(in the rows, 128 means zero)
Each named turn below is shown by a few rows before and after it. Which turns, in which order, take the first row of each later pair to the second? The first pair is answered.
K (before |-> after):
[111 113 118 107 147 122 131 110 133 117 136 132 143 132 136 137 116 111
 127 115 147] |-> [101 116 120 112 144 121 130 109 135 117 130 122 124 122 141 145 110 122
 129 121 146]
[125 123 132 164 132 138 134 100 123 155 120 111 119 118 114 141  98 129
 139 157 151] |-> [146 113 127 154 134 141 135  98 118 155 131 131 159 139 109 126 113 105
 134 140 152]
[100 131 143  85 141 120 152 138 143 130 178 201  81 128 185 137 115 149
 123 103 102] |-> [113 137 160 136 135  95 150 131 166 140 142 148  46  86 131 158 101 185
 143 147 125]
S (before |-> after):
[110 116 112  61 129 139 124 103 122 160 115 137 145 139 144 115 127 108
 146  95 106] |-> [101 151 124 108 136 136 120 157 117 117 151 150  86 123 187 129 119 132
 108 110 124]
[129 141 133 172 127 156 140 126 146 140 141 136 101 114 161 122 114 131
 160 158 106] |-> [159 134 139 188 130 148 139 125 149 140 138 138 123 118 133 115 126 124
 159 162 119]
[143 128 111 159 136 119 124  97 157 140 111 127 153 129 109 138 130 131
 151 127 127] |-> [109 135 103 136 132 127 124  92 153 145 113 125 131 125 140 146 118 139
 156 119 107]
[ 79 137 125 119 114 123 120 114 133 136 104  92  74 104 148 161  94 166
 140 137 109] |-> [133 145 145 185 124 106 118 152 136 106 119 101  82 105 115 156 111 168
 109 158 150]
C (before |-> after):
[103 138 104 126 133 135 131 130 115 135 129 128 131 124 141 130 123 134
 108 138 130] |-> [104 137 105 126 134 135 131 131 114 134 131 129 134 125 142 129 123 132
 107 138 130]
[139 132 107 125 144 112 118  94 143  95 133 152 135 154 142 126 101 179
 151 138 106] |-> [143 133 108 128 146 111 118  99 143  90 139 158 140 157 143 123 103 174
 146 136 108]
[101 146 127 127 130 132 124 144 126 118 139 126  91 108 166 140 112 152
 122 129 120] |-> [ 93 135 119  96 127 141 127 126 124 130 134 131 110 120 170 135 114 140
 133 113 106]
F (before |-> after):
[139 133 126  94 142 167  81 137 119 120 168 173 124 163 138 106 150 109
  85 166 157] |-> [ 89 143 122  80 130 169  83 123 124 132 151 142  74 138 157 130 122 140
 105 176 139]
[ 93 138 102  71 131 135 122  74 135 165 129 134 115 163 162 147 127  90
 152 110 131] |-> [141 139 112 108 143 130 118 115 127 130 163 171 147 185 159 126 152  70
 112 107 160]
[111 131 155 134 118 125 127 125 127 167 119 132 126 118 111 132 132 153
 149 158 117] |-> [137 122 158 137 123 123 125 131 123 161 126 147 155 133 100 117 147 136
 138 153 128]
[124 161 151 116 137 128 127 156 110 151 118 126 131 135 155 111 116 135
 141 116 118] |-> [129 154 150 111 136 128 127 148 110 156 114 127 145 139 146 107 119 129
 146 113 116]
D (before |-> after):
[124 132 157 167 124 115 122 146 143 113 117 107  76  97 122 139 110 161
 118 166 150] |-> [160 122 151 156 137 125 122 165 124  89 155 164 137 142 139 107 139 114
  85 132 155]
[158 105 128 164 124 124 131 112 146 126 108 119 157 121 103 135 128 116
 126 142 142] |-> [153 114 131 176 123 120 131 119 147 121 108 114 141 110 106 141 124 125
 124 149 145]
[103 139 130 120 115 120 133 104 143 148  87  78  83  93 122 155  99 161
 152 160 121] |-> [132 162 140 161 134 123 127 175 120  87 153 138  83 117 172 139 119 142
  84 149 146]
Pairs:
Between the rows of a pair lie two turns.
[124 133 124 105 138 142 130 116 137 116 134 147 136 148 162 121 120 111
 143 112 135] |-> [121 145 129 122 139 140 130 127 139 105 140 144 115 139 171 129 116 123
 134 119 140] | K, D
[ 93 114 122  97 111 137 127 110 126 137 110 125 118 132 147 136 109 132
 144 125 109] |-> [139 125 141 168 120 116 123 145 133 109 120 124 110 120 113 137 121 142
 118 153 150] | S, K
[115 111 116  62 122 146 132  90 120 153 118 151 151 145 129 117 125 104
 139 103  96] |-> [121 154 145 160 129 120 126 147 131 112 129 126  61  97 125 148 110 160
 109 160 138] | D, S
[132 137  91 130 148 145 160 159 128 115 176 141 128 115 141 117 156  99
 125 104  89] |-> [135 118  90 114 139 139 163 119 139 149 137 111 148 109  99 117 154 100
 160 110  84] | S, D
[123 145 145 131 141  88 128 123 139 131 117  93 116 131 106 142 111 136
 109 143 105] |-> [103 150 134 108 142 100 128 130 127 125 136 111 112 143 143 139 110 127
 100 125  90] | C, S
[117 103 129 104 135 131 134 143 127 133 171 203 136 128 161 115 145  92
 133  99 116] |-> [ 86  98 126  90 120 125 137  99 147 172 120 144 106  94 128 139 121 126
 181 123 101] | D, K
[120 146 123 129 153 164 129 193 104  88 173 140  68 123 194 121 111 147
 110 104 133] |-> [110 112 117  90 132 151 133 104 134 166  86  64  88  95 107 138  95 162
 190 124 113] | F, K
[132 111  91 122 118 118 141 136 124 147 116 134 148 116  99 114 138  90
 148 155 128] |-> [ 94 133  90 120 118 125 140 155 117 134 134 137 102 104 145 127 122 108
 139 154 117] | S, D
[148  90 130 136 116  82 130 115 169 122 108 126 133 167 104 146 138 143
 116 130 156] |-> [142 105 135 152 121  83 130 138 163 103 127 135 109 164 128 150 137 150
  98 133 161] | K, C
[140 131 137 129 154 134 133 173 134 108 190 181 147 170 152  97 137 133
  67  99 124] |-> [121  99 129  80 132 125 141  80 164 186 102 105 163 141  71 113 117 149
 151 114 101] | S, D
[149 109 111 103 149 145 120 121 127 127 143 131 171 142 135 126 125  97
 116 106 147] |-> [117 129 120 127 142 135 122 117 142 137 120  86 103  99 129 158  97 144
 136 140 147] | C, F
[112 161 117 123 136 107 127 156 102 123 159 159 125 113 150 123  87 145
 107 107 120] |-> [151 132 118 118 134  98 128 120 114 152 127 144 183 123  85 110 102 126
 132 109 129] | S, D
[155 105 158 138 124 117 171 114 150 147 108 123 137 116  90 127 121 146
 130 159 184] |-> [ 89 110 140  75 115 141 173  99 138 159 113 128 111 114 154 135 100 146
 144 136 141] | C, S
[ 91 123 134  75 118 131 134  71 144 174  88  87 106  89  90 133 119 154
 179 131 111] |-> [118 103 125  46 125 144 135  72 129 171 109 131 173 135 100 101 146 108
 163  96 106] | K, K
[147 132 135 152 123 121 139 146 157 104 128 103 121 116  94 111 153 160
 142 162 154] |-> [122 113 109  76 120 145 143 114 141 124 131 125 163 147 124  93 157 127
 157 117 118] | K, S
[ 98  91 114  60 132 157 132 103 120 155 131 142 165 161 151 136 126 111
 126 106 105] |-> [106 135 142 162 137 130 128 163 132 115 143 115  74 110 146 168 110 169
  96 164 148] | D, S
[150 119 128 128 119 106 148 123 145 138 117 125 127 136 115  98 134 118
 142 114 112] |-> [130 131 127 124 121 114 145 140 138 125 137 139 105 136 152 102 128 122
 130 108 103] | K, S
[ 92 105  90 113 104  97 157  94 143 165 131  80 161 113  94 155 141 122
 107 108  92] |-> [104 103  87 108 113 103 156 106 131 151 154 109 185 134 112 139 155 101
  87  89  93] | F, S
[146 127 133 180 142 130 125 161 150  90 147 125 128 134 136 141 131 151
  96 145 162] |-> [116 125 130 164 133 127 125 133 162 117 115  87 102 112 125 160 112 172
 127 157 147] | F, S
[125 111  89  77 142 127 136 100 133 127  96  91 164 112 135 146 161 116
 135 121 143] |-> [149 121  96 106 153 125 134 137 124  93 129 123 171 128 153 134 175 105
  98 119 160] | K, F
[158 136 122 190 127  90 127 175 140  98 139 129 140 129 100 134 138 122
  87 136 151] |-> [141 114 113 149 113  89 130 115 154 146  88  87 159 122  60 139 127 125
 138 137 129] | D, D
[158 140 146 156 149 109 120 146 121 112 151 145 142 143 123 114 146 125
  96 144 142] |-> [121 129 138 123 134 109 125  97 136 156 103  94 124 116  98 136 124 148
 148 155 118] | S, D
[134 150 147 172 172 107 134 160 157 106 155 113  90 123 110 141 140 161
 109 164 157] |-> [148 104 129 101 163 118 140  94 158 157 122 112 174 153  67 117 156 118
 153 133 132] | D, D
[117 120 109 123 133  94 104 163 139  99 177 146 175 156 185 138 115 112
  80 108 108] |-> [132 131 124 173 135  77 103 180 149  89 169 126 148 131 158 150 109 137
  76 138 133] | F, S
[142  79 109 133 145 118 132  91  99 149 111 141 200 157  94 117 140  73
 127 134 134] |-> [ 99 129 128 195 142 105 131 128 111 124 109 100  79  93 120 162 101 144
 115 186 147] | C, F
[150 129 131 153 134 127 122 146 132 116 145 149 137 137 119 115 134 120
 109 130 139] |-> [131 116 118 108 127 138 126 115 131 138 131 146 154 143 122 110 131 109
 132 113 117] | K, D
[134 115 128 114 132 143 132 129 118 131 136 132 132 130 147 132 122 125
 119 127 123] |-> [139 117 134 132 129 135 131 126 126 135 124 114 122 117 124 139 119 138
 124 144 132] | K, K
[108 116 123 146  94 117 127 144 133 133 128 130  91 109 141 134  96 126
 112 128 139] |-> [110 104 119 129  90 116 130 121 139 153 108 118 107 110 119 134  94 123
 131 130 135] | C, K
[159 154 152 199 181 123 137 123 142  78 116 169 158 111 105 126 133  95
  90 141 185] |-> [142 166 149 192 182 132 135 136 135  66 131 181 138 112 137 128 125 100
  78 136 178] | S, F
[133 135 125 187 112 124 125 215 130 111 144 134 106 123 124 121 139 119
  82 101 157] |-> [150 126 130 198 110 114 125 195 143 127 118 108 118 114  79 123 141 124
 101 114 166] | D, C
[114 127 115  82 129 126 131 117 136 151 138 154 174 143 161 134 142  98
 123 109 111] |-> [ 99 160 133 143 128 111 128 150 146 128 138 124  95 101 165 164 118 148
 111 152 130] | D, S
[116 177 141 110 115 122 105 142 133 137 125 145 124 123 108  92 123 128
 108 112 156] |-> [109 178 139 104 113 125 103 140 133 138 124 143 119 123 113  94 121 131
 109 111 152] | F, D
[175 109 111  96 123 136 142 117 135 149 114 158 189 181 117 104 118  73
 151 126 111] |-> [157 162 134 180 130 124 137 190 136  95 147 151  86 143 158 136  98 127
 106 167 142] | F, K
[141 138 118 146 104 115 144 118 130 145 119 108 126 154 111 122 155 148
 128 128 129] |-> [115 142 111 121 103 124 143 115 125 147 123 111 118 156 135 123 147 147
 131 119 111] | C, S
[128 129 129 133 121 121 127 108 143 160 102  90 109 111 105 139 121 139
 134 143 115] |-> [168 122 135 153 128 117 126 124 139 144 118 110 144 130  87 123 141 120
 115 140 134] | D, S
[133 135 133 146 135 123 130 126 148 133 100  98 121 113  87 135 122 138
 143 144 144] |-> [ 86 144 115  98 134 148 131 126 131 133 120 118 106 124 151 137 112 130
 141 116 113] | C, S
[150  97 158 186 140 135 131 178 149  80 145 130 104 126 124 109 128 143
 117 165 170] |-> [172  65 150 154 136 135 134 133 155 115 115 123 163 143  76  94 140 120
 146 153 163] | S, C
[130 102 123 124 136 108 134 131 141 157 109 127 179 158  99 120 148 102
 147 106 117] |-> [134 105 127 135 135 101 133 131 148 159 101 116 173 148  86 125 146 109
 150 116 123] | D, K
[125  89 126  70 106 148 109  49 141 158  82  94 183 152  94 111 137 104
 153  97 115] |-> [117  98 120  57 113 163 108  73 122 134 120 136 188 178 146  98 145  84
 124  72 110] | S, F
[174  90 126 161 155  98  96 162 125 118 103 147 189 174  56 110 129 110
 153 117 168] |-> [121 138 135 195 158 101  93 215 120  79 137 145  85 139 132 141 100 156
 122 135 169] | K, C
[145 119 126 154 144 126 118 118 144 134 114  78 131  95 105 173 143 157
 141 175 137] |-> [117 107 109  99 136 141 121  89 136 154 106  80 143 105 125 169 138 143
 161 151 106] | F, S
[100 157 140 130 119 135 145 119 119 115 152 156 104 113 158 141 121 144
 113 135 128] |-> [154 129 143 136 122 124 146  99 126 130 135 156 168 131  95 123 147 120
 122 132 142] | S, D
[ 95 149 136 130 116 131 146 136 132 133 129 133 107 129 171 150  90 128
 129 138  87] |-> [154 124 144 151 118 113 146 114 146 152 100 117 163 133  92 139 110 116
 145 149 110] | K, F
[133 125 115 137 118 126 119 102 136 139  99 100 131  97  84 148 135 133
 165 148 135] |-> [145 119 112 131 121 126 119  99 134 140 100 109 150 107  78 139 143 121
 162 140 137] | S, K
[151 138 133 138 114 109 116 130 157 118 124 101 167 116  82  99 113 133
 146 102 144] |-> [114 139 124 103 107 119 117 112 156 133 114  90 150 110 105 107 100 140
 165  95 119] | K, D
[165 100 124 141 110 125 122 105 131 160  82 106 163 124  82 142 129 108
 136 108 148] |-> [119 132 129 160 107 124 121 125 132 146  87  87  87  91 119 170 101 149
 132 129 141] | F, F
[114 123 121  67 108 117 147 127  74 155 116 175  98 136 137 154 118 138
 141 108 147] |-> [113 124 124  72 105 113 147 119  81 162 103 160  92 126 126 159 114 148
 150 115 148] | S, F
[140 121 135 105 103  83 148 108 121 114 115 118 118 109  94 110 125 176
 104 127 109] |-> [119 127 127  82 106  97 149 112 111 108 130 134 114 121 128 106 123 170
  98 109  93] | C, S
[108 110 132 134 118 128 105 118  96 143  92 162 163 118 133  91 119 135
 160  97 119] |-> [117 114 135 147 122 129 103 135  92 128 108 176 165 124 140  86 126 130
 144  95 128] | K, F
[123 109  91 111 120 103 135  98 130 155  98 129 120 152 114 138 122 105
 170 141 112] |-> [137 134 100 154 134 103 129 158 117 106 147 167 101 161 155 133 131 105
 119 142 135] | D, D
[134 115 110 191 106 109 135 100 137 135 137 122 109 121 114 128 127 150
 153 146 128] |-> [153 111 108 187 114 116 134 115 126 118 162 158 140 145 127 111 143 124
 132 126 131] | C, F
[178 142 132 133 162  93 128 162 109 105 152 127 121 133 136 111 135 118
  98 141 149] |-> [154 151 130 128 159  98 128 167 107 102 154 121  94 123 157 120 124 132
  98 144 141] | K, K
[151 125 121 118 141 129 120 130 116 107 157 160 152 181 142 114 139 101
  88 109 148] |-> [109 149 122 121 137 131 119 141 117 100 161 146  92 157 178 134 116 129
  86 120 138] | S, F
[104 106 120 115 128 146 110  82 149 176  82 117 150 112  90 148 121 147
 192 131 130] |-> [130  95 114 105 136 152 108  91 136 166 104 152 198 145  97 124 141 114
 173 106 133] | S, F
[ 60 154 116 101 142 133 143 126 107  94 121 126 102 103 163 145 125 164
 151 124  91] |-> [ 72 158 127 129 141 121 143 129 116  93 110 107  92  87 134 152 123 178
 154 145 108] | C, K
[129 118 122  91 125 127 149  77 135 146  92 126 152 125  84 117 114 101
 157 104 141] |-> [162 126 138 143 133 111 148 103 140 126  97 122 144 115  59 119 120 110
 137 128 170] | D, K
[122 103 148 145 133 162 139 137 135 164 112 145 103 139  91 103 119 161
 104 151 139] |-> [123  98 146 134 131 163 141 129 135 171 108 145 115 141  86  97 120 153
 110 147 135] | K, D
[109 136 145 167  93 135 104 159 104  99 154  95  94  94 162 123 128 155
 149 161 166] |-> [163 109 149 172  95 127 104 142 112 112 137  98 159 111 104 102 152 130
 158 157 182] | S, D
[ 78 115 107 125 118 125 152  94 115 121  64 123 108 128 133 109 145 146
 167 115  90] |-> [120 128 126 192 126 106 149 127 124  97  72 120  98 118 102 113 157 159
 145 145 129] | D, K
[158 137 130 147 137 118 129 162 120  98 156 162 138 136 130 113 138 114
  92 127 148] |-> [117 146 122 120 132 130 129 158 114  98 162 162 113 131 170 123 124 122
  95 118 126] | F, D
[ 70 140 116  81 123 131 130 108 124 147 101 113 100 117 165 142  92 136
 147 117  91] |-> [ 74 153 120  97 131 135 128 142 114 119 133 143  92 125 195 139  97 132
 117 110  98] | D, C
[ 94 112 112  54 132 139  95 130 126 136 138  94  95 158 159 139 119 152
 167 109 134] |-> [120 125 131 118 136 120  94 150 138 122 131  71  67 132 125 152 118 179
 159 145 166] | K, S
